Each path below is one point turned by a fixed rotation once a step. After each direction that follows a path, write how fast that rotation turns it, in degrees a step (0 if it stays still).
Each turn is a multiple of 5 degrees from 10 to 175, or 0.
Each row of a path follows its step; steps can be skipped.
Rotation 1:
step 0: [ -3  15   4  13  -3 -17   2  33  11   6 -20  -8   4   6  17  10  19   1
  -3  -2 -11  27 -25  20   8  15   4   2   7  -8  -6  -7 -35   0  21  25]
step 1: [-18  -6  30   9  -1 -12  -1  10  11 -16 -13  -4  -7 -18 -21   2  -7  17
  -5   0  -7   5  -9  27  23   9   6  18  30 -20 -13  19  -9  -4   0  29]
step 2: [-18  -8  11  21 -19   2   4  24  13  -4 -13  12   0   6  12   6  -4  30
  -2  -1  -1   6  -8  -6  33  27  10  -2  14 -16  30   8 -27   2  12  -7]
step 3: [-29  -5  23  23  -8  -2  20   1  11  11  -8 -14 -12  -1  12  27   2   3
   6 -26 -20   6   2  14  16  15  23  -9  15 -14 -20  22   7  10  13  -4]
step 4: [-30  10  15   9  -4 -26 -15   3  -5   1 -24  -9   0  11  -2   2   9  20
 -11 -31  18  -4  10  -4  23   5  21   6  37  -1  14  -6   2  13  10 -11]
step 5: [-30  17   1  17   6   2   1  24  10   4 -17 -32 -15  19   4  11  22  -2
   5   8   3  24   3  14  21  -3   4 -16  13 -18  -6 -17  -5  -1  25 -11]
step 6: [ -7  14  18  26   6 -19   2   3 -17 -20 -21 -15 -36  15  -2 -14  13   3
   1   3  -6  12   6   1  21   7   5  18  36   0 -13  10   3   1  -1  19]
step 7: [ -9   4  -5   0 -16  -6   7  18   5 -28 -12 -12 -27  19 -14   5 -14   4
   5 -18 -12  28  -9  -5  27  14  -6 -12  24 -10  22 -16 -22 -11  10   4]
step 8: [  1 -22  23  29  -8   0  17   5 -11   0 -31 -25 -17  -7  -1   4   4 -11
  16 -20 -11  25   8  12  15  13  -2  -9  10 -17  -4   6 -21  10 -21   3]
step 9: [-13  -2  26   9 -16 -25  -5   3  -7  16 -23   5 -10   1   8   5   5   0
  -3 -43  -8  12  -8  -2  17   5 -10  15  13  -4  22 -21 -13   1  17  26]
[  4  -1  -2 -13  -6   6   2   9   0   4   3  -4  -1   1   7   0   3   3
   8   2   3  -7   1  -5   8  -3   2  -2   5  -3  -4  -6  -7   1  -3   0] | 140
[  0  -1  -2   9   9   1  -7   2   0  -6   7  -9  -2   7   6   2  -6   2
   3  -2  -1  -2   1  -1   3  -8   1   5   3   6  -3  -4   2   0   1 -11] | 40
[ 1 -2  5 -5  0 -2 -3 -5 11 11 -7 -5  3  3 -2  0  5 -1  1 -9 -1  1  2 -2
 -2  0  4  3 -6  6 -1 -7  1  8 -1 -5] | 70
[ 3  6 -9 -1 -2 -1 10  0 -5 -5 -9 -5  4  8 -8 -4  2  0  7  2  2  7 -2  0
  1 -1 -1  1  2  9 -4 -4  6 -1 -2  2] | 45
[  5  -1   2   2   3  -7  -3  -6  -9  -1  -2   1   4   6   2  -5   5   6
   0   1   2 -10  -4  -6   2   5   1   1   1   4  11   0  -8   4   4   1] | 155
[ -2  -2   3  -1   5   3   4 -11   1  -1   3 -12   0  -1  -8   4   0  -2
   6   4  -4  -9  -2   7   2   1  -3  -9  -1  -3  -5   1  -4   3   6   2] | 155
